(in the rows, 128 means zero)
Rotation paths and how fast each direction turns (degrees per step):
Each turn is a multiple of 5 degrees from 10 to 175, or 0.
Each row of a path follows its step; steps can be skipped.
Path 1:
step 0: [124 119 118 128 128 128 128 151 126 126 132 121 121 130 122 147 125 117
 125 112 127 136 131 129 120 115 114 122 132 118 129 128 126 125 124 143]
step 1: [132 132 135 120 133 122 119 130 119 124 134 142 134 125 120 131 135 118
 128 121 121 122 119 127 127 131 126 106 133 106 140 133 125 121 113 126]
step 2: [141 135 140 115 128 120 129 127 123 123 126 130 131 120 130 100 138 129
 127 128 124 129 112 134 115 124 131 124 125 128 134 125 127 144 128 117]
step 3: [131 144 125 116 125 127 121 120 125 128 128 125 121 126 142 121 135 134
 135 123 133 127 144 123 132 134 139 141 112 133 116 129 124 151 131 125]
step 4: [115 135 122 130 120 129 116 121 142 133 131 124 141 128 130 141 119 135
 131 135 129 127 123 128 136 143 139 138 124 143 111 129 141 124 131 123]
step 5: [125 113 110 147 131 134 144 144 134 126 138 127 132 125 126 132 127 130
 128 142 136 134 129 133 125 141 125 131 132 141 127 127 130 118 135 127]
step 6: [133 110 128 141 134 126 134 131 119 127 121 137 122 135 128 124 125 132
 129 126 136 126 133 119 141 131 122 129 136 123 141 136 124 108 123 150]
step 7: [131 129 145 121 138 143 131 127 132 123 111 124 121 129 119 122 120 119
 128 122 128 121 118 121 134 104 124 124 138 123 139 127 130 118 128 126]
step 8: [125 134 127 123 122 129 129 129 125 133 127 118 122 139 116 126 131 115
 134 121 116 131 136 135 119 105 135 122 125 113 127 124 112 142 132 119]
step 9: [123 136 129 115 120 116 113 108 124 135 130 137 135 130 128 135 133 131
 118 134 119 136 139 133 117 137 123 120 127 118 119 125 119 131 122 115]
[134 133 124 124 125 131 129 123 130 126 132 131 128 129 125 126 129 129
 122 129 128 131 129 129 127 128 134 129 129 127 126 126 130 130 127 130]
55
[126 131 122 132 130 125 129 127 128 129 127 132 131 128 126 131 126 127
 125 121 131 129 128 130 126 130 123 132 129 130 125 123 127 127 126 126]
70
[125 127 128 127 130 129 127 129 131 123 124 128 126 131 122 123 130 122
 126 127 126 128 128 129 129 131 124 126 124 123 128 126 132 127 129 133]
55
[125 126 128 123 132 129 131 133 129 126 130 128 124 122 125 127 128 128
 128 129 131 129 130 131 120 124 129 132 128 131 128 130 130 128 130 126]
140
Path 2:
step 0: [131 130 126 134 120 130 128 124 131 126 122 146 123 122 126 142 128 120
 113 122 109 125 134 135 145 131 132 117 120 126 138 128 116 135 131 127]
step 1: [125 133 108 140 134 140 135 133 129 118 123 124 145 128 135 136 128 134
 134 135 122 143 126 120 118 136 127 133 124 134 124 137 121 128 135 132]
step 2: [137 130 131 111 128 136 113 135 132 134 119 130 135 121 127 117 136 121
 117 137 119 144 136 138 140 124 131 119 135 136 127 127 128 130 126 138]
step 3: [120 121 127 143 129 128 123 123 131 124 123 135 125 132 129 121 121 142
 123 132 126 122 136 129 130 129 113 130 118 125 123 144 124 126 136 153]
step 4: [111 128 129 138 120 129 118 128 124 136 125 135 128 133 129 144 135 119
 110 140 126 143 134 126 133 130 129 125 133 130 137 124 114 135 127 118]
step 5: [137 134 113 129 135 138 136 132 124 123 133 127 139 129 117 124 135 139
 118 137 128 126 133 125 135 135 131 152 129 137 118 138 126 134 134 134]
step 6: [126 123 138 123 130 124 134 123 121 135 120 137 130 127 136 117 132 124
 120 128 129 144 143 127 132 118 145 117 128 132 127 122 120 127 137 147]
step 7: [113 127 126 144 138 124 130 138 132 118 120 132 131 140 128 124 120 128
 124 137 126 122 123 146 131 125 125 141 138 121 128 140 116 128 128 135]
step 8: [126 130 137 118 120 135 130 132 122 126 132 140 127 132 133 125 145 130
 114 128 120 134 127 114 132 135 131 131 128 127 146 131 109 142 123 125]
step 9: [136 138 116 138 132 141 136 128 126 124 133 140 134 130 120 125 131 142
 136 128 127 135 137 143 125 131 130 138 133 123 130 118 128 129 147 138]
[134 126 122 128 129 126 132 126 129 129 120 125 132 126 131 127 126 126
 129 130 130 128 128 128 129 128 135 128 129 131 128 129 128 125 126 129]
80
[126 129 132 126 130 126 138 132 129 127 131 128 129 128 129 130 129 124
 129 124 126 126 127 130 129 126 132 129 127 127 124 128 122 129 128 128]
45
Path 3:
step 0: [114 130 108 129 124 129 130 126 122 141 130 124 113 135 116 143 121 129
 134 127 129 115 140 135 135 130 133 135 116 115 126 129 133 119 114 135]
step 1: [116 130 122 117 130 132 124 126 140 131 124 123 128 107 106 117 125 129
 128 121 143 125 129 127 131 131 123 143 123 135 120 128 147 127 124 132]
step 2: [138 132 107 127 110 134 114 134 122 141 118 126 120 117 127 116 126 120
 135 116 127 139 126 134 134 132 139 127 117 122 128 138 133 127 129 128]
step 3: [122 131 116 119 138 124 137 130 117 143 122 119 124 120 129 126 128 125
 143 118 135 113 141 140 147 118 134 125 132 127 125 113 136 129 129 133]
step 4: [113 133 114 120 136 128 125 132 132 134 119 125 128 127 114 125 103 134
 141 117 122 130 132 121 125 133 130 131 136 121 123 143 140 133 121 126]
step 5: [139 127 119 121 119 128 125 131 109 126 119 118 130 124 110 121 127 113
 131 115 131 124 131 133 126 131 118 130 123 131 132 134 143 136 132 149]
step 6: [126 132 111 126 131 134 134 143 113 131 118 140 115 115 138 132 112 125
 128 122 124 119 133 122 137 131 133 128 121 131 130 122 144 116 132 130]
step 7: [122 128 123 131 139 119 140 131 127 143 117 120 130 126 116 111 111 122
 124 129 138 110 128 123 135 124 137 134 119 125 129 143 132 136 120 133]
step 8: [134 118 114 140 124 142 128 135 122 134 127 117 128 115 110 126 118 134
 126 113 116 130 121 130 124 125 134 132 134 131 135 124 146 134 119 134]
step 9: [134 137 110 118 138 133 121 116 119 145 133 133 119 120 119 126 117 112
 119 121 118 114 124 131 135 124 124 124 122 127 126 126 128 120 134 140]
[127 130 129 127 125 133 124 125 128 129 128 129 128 126 125 130 124 127
 127 131 130 132 128 126 127 131 120 129 129 129 127 127 128 125 131 136]
90
[129 128 128 127 124 131 127 128 129 127 124 125 130 128 126 129 129 130
 126 131 128 129 130 126 127 127 134 131 129 130 128 135 126 135 135 128]
125
[132 124 129 129 125 125 122 128 127 129 125 123 127 128 129 123 128 131
 126 126 126 130 125 127 124 130 123 129 126 128 127 125 130 132 126 125]
115
[129 129 128 124 125 129 127 131 128 128 124 132 126 130 127 126 127 129
 126 130 125 123 127 131 131 131 129 127 127 123 132 120 124 128 132 128]
110
